The rows of T fall into 3 groups, which share some directions, and each row is roughly a mix of its group's hidden directions.
T:
[[-35 -13 -13  22 -23 -35 -46 -47 -24  -3]
 [-34  -9 -24 -25 -49  -7 -59  14  10  -6]
 [-55   8   0   8 -49 -45  -2  14 -11  28]
 [-48 -44 -35  24   0  -6  29   8  41   4]
 [ 31  -8 -18  19  13  -1   2  81  -5  14]
 [-57  11  14  11  16  -1 -37 -42  41   4]
 [  0  23  -1  47 -27   6 -51  23  29 -34]
 [-19  45  31  19  30 -42 -28 -30   6 -25]
 [-17  -2  26 -51  36  41   1  29  34   9]
 [ 67  51 -11   4  -2 -20   9 -18 -26   3]
 [-21 -15 -45 -11   8  49  21 -11 -49 -23]
 [ 21  65   6  -2   5 -34   1  53  10  -1]
 [ 15 -14  15 -29   4  -1 -25 -11 -50  64]
 [  6  30   0  12  74  24  17 -19   5  31]
 [ 15   9   6  58  64  13  23  -1   6 -12]
 [ 49  12   0 -33 -44 -31 -44  13  15  -1]
 [ 16  36  13   1  24  27 -55   0  46 -25]
 [  0  39  48  58  14   9  -2 -23 -19  17]
 [-36  -8   9  16  59 -52 -15 -26   5  -3]
 [ 60  20 -11  -5  28 -31  12   1  48  18]
 [-44  13  12   5  28  20  23 -25  63 -10]
 [ 48  43  22  57   6  11  -8  20   4 -11]
 [-17  -3  33 -45  -8  19   5  68  11  13]
 [-28 -64  -7   6 -27 -43  -4 -12  25  19]
 [-23   7 -17 -35   7  42  18  -8 -13 -65]
 [-24  -1  -8   4 -30  12  36  11  -5 -75]
 [-49  42 -19  17  30  35 -14  27 -28   9]
 [  0 -11 -14  68 -36  25   6  -5 -30  30]
 [-11 -13  15 -50  58  42   7  24  -8   3]
 [ 35  43  -4  38 -24 -19  40 -14 -19 -34]
 [ 24  -8   3 -31 -70  14  34  -8 -10  26]
 [  1 -15 -12 -65  39   2  21  13 -26 -36]
 [-34  13   0  22 -48 -20 -12  62  -7 -15]
 [-35  49 -41  15 -20  35 -10   6   1 -38]
 [ 29 -28   1  25  24   4  29  23  64  21]
 [ -8 -19 -37 -15  -2 -67  -3 -46   0   7]
 [-22  12 -28   6  15  47 -62  21 -17  18]
 [-31 -22  -1 -58 -36  -8 -50  -2   1  -9]
 [ 35 -50 -13  37  12   6 -39 -31  29  -4]
 [-11  32  -5 -29 -49  36  41  19 -26  15]
 [-20  25   8  35  -8  16  25  31 -57  35]
 [ 57 -46  13  28 -30  -1  -5 -12 -13  35]
 [ 55  28 -24  25 -16   0 -21   7  52 -13]
 [ 39 -10  -2  -2 -68  -5  11   9  47   4]
 [-17 -48  28  16   9  -6  61 -28 -19   6]
 [-35   6 -32 -17 -18  57 -25  -5 -40  18]
 [ 40  -6  19 -19 -41  33 -25  -1 -23  49]
 [ 26   9  41  -3 -23 -60  33  25   7  19]
 [-32  -4  -2  75  -5 -20 -17  27 -22  13]
 [-15  22 -21 -16 -25   1 -58  15  47 -30]
 [-14  -9 -30  -2 -11 -53 -12 -30 -42 -42]
 [ 27  25   0  54 -39 -11 -16  -8 -46 -18]
 [ 26   1  -4  19  52  52  30 -17  -9 -31]
 [  1  53   4 -32 -17   6  -2  39   6  55]
 [-12  44  11 -28  31  53  33  24 -17   0]
 [-41  -1  10 -19  49  20  41 -18  33 -27]
 [-25  -5 -50  41 -39  21 -15 -12  23 -31]
 [ 11  48  41  13  -1 -46 -19 -18  41  -6]
 [-20 -26 -55  36 -31  45  19   4   0   8]
 [-20  23 -19  67  44  15  -2   1  26  14]
 [-22  44  16 -10  43 -26   4  10 -11  57]
 [  3 -14  20  -3   5  41 -18  36  42  55]
 [-61 -52 -11 -39  -9  -7  13   8   7  12]
 [-40   9   4 -36 -21  -8 -31  36 -53 -11]
 [ 24  22  16   3  22  31 -43  12  61 -16]
 [-18 -38 -49 -14 -42  13  14  -2  47   3]
 [ -8  25 -30  16 -12  26 -71   4 -29  13]
 [-26  43   9 -17  54   0  10 -15  19 -47]
 [ -4  27  -2  41  -8 -25  37   5  64   9]
 [ 23 -26  28  42  24   4  52  -4 -31  27]
 [ -1   3 -57 -26 -11  35 -48  33  -1   2]
 [ 27 -12  15  39  -8  -5   9  42  -2 -64]
 [-40  -4 -18 -42   9  54 -27 -19  30   7]
 [  2 -25 -44 -23  29  20   1  60 -26 -10]
 [-45  36  -1 -22   1 -26  19  22  26 -52]
 [  9  45  15  19  -2 -21 -25 -40 -53 -23]
 [ -7  27   4  70  34  -7  25  26  18  -9]
 [-30 -34  -6  39  24 -28   4 -34  10 -49]
 [ 22 -36 -12 -23  24 -10  58 -29  -5  37]
 [-11 -10 -53   6  16  18  52  31   9 -37]
 [  9 -25   1 -64  -3  18 -39  -5 -41 -21]
 [ 50 -14  43 -25 -19  37 -42   4   4   2]
 [ 38  -8 -11   5 -55  40 -24  23  -8  36]
 [ 28 -53  10 -28  29  -6 -22 -42 -18 -26]
 [-19 -29 -21  -3 -30 -55 -47 -25 -18  -4]
 [-19 -44  23 -44   2 -24 -20 -39 -36  13]
 [-67 -22   0   3   3   7 -50 -17  15 -27]
 [ 55   5   9  48  -6  50  22  12   8   2]
 [  0 -51   1  26 -14  49  14 -42 -30   1]
 [-19 -26 -20  -7  19  30 -39  12 -64  14]
 [  3 -16 -16  23  26  23  13  28 -74  -1]
 [-14 -40 -71 -22 -22  16   8  17  -5 -17]
 [ 11 -43  19  32 -27 -48 -38  16 -23  10]
 [ 34 -19  -9  71   1  26  19  -5  32  -1]
 [-45 -22   5 -12 -19 -14  14  -6 -58 -42]
 [ -9 -64 -12  20   4  21  52 -10  11  24]
 [-21 -35 -14 -29 -33  27  -9 -13  56  30]
 [ 40  22  34 -65  -1  22 -16  -8 -17  10]
 [ 18  -5   6   4 -32  24 -33 -22 -66  30]
 [ 30  20   5 -34 -11 -27 -36 -45 -45  -4]
 [-35   0   7 -52   3 -30 -19 -30 -50   0]
 [ 25 -27   7  -6 -13 -25 -50  -9   0  62]
 [-10  -9 -11 -20  32  -1  -2  21  81   6]
 [ 11  -6 -21  41 -54  30 -28  25   3  35]
 [ -9 -50  11 -27   9 -22  50  -4 -27  39]
 [-10 -13 -13   3 -33  52  14  52  40  -4]
 [-50  29 -10  10 -28  11  -2  26 -43  42]
 [-16  19  -1  42  34 -26  38 -25  47  14]
 [ 17  23  -5 -16  15  27  44  35  58 -13]
 [-29   6  21 -59 -19  35 -37   4 -29 -13]
 [-57 -39  -3 -14  47  -5  12 -16  31   9]
 [-47  24 -24 -42 -18  -8 -48   9  26  13]
 [ -4  30  17 -62  24   4 -27  -5  47 -12]
 [ 27  -1  36  31 -15 -61 -15  22  22  25]]
One row of each group comes first, with its name. Which group is each row after those in?
[-30  19 -17 -58  30  35 -12  -8 -17 -34] | P
[ 33  59 -14  -2  34  -2 -15   3  49 -12] | R
[ 30 -30  16  20  10   3  33  63   6  33] | K

[-38 -27 -40 -22  -1 -10 -65  -1  -9   0] | K
[-30  15   0   4  31  28  32 -21 -59  30] | P
[-32   3   2  23  22  52  11  14  56  23] | K
[ 37 -40  18 -23 -46   5  -8   7 -13  50] | K
[  7  -1  13  64  47 -32  16  -2  28  -7] | P
[-10 -14 -34  -4 -23 -31  40  -4  56 -32] | K
[-61 -38  37 -15  31  16  -8  21  17   5] | R
[ 57 -18   7 -58  12  23 -22 -20   2  11] | P
[ 16  18 -24  -7   2  19 -20 -20  62  50] | P
[ 16  37 -27 -20 -28 -42  -2 -26 -52  -4] | R
[-16   6  56  -3  22 -44 -13  11 -50   9] | R
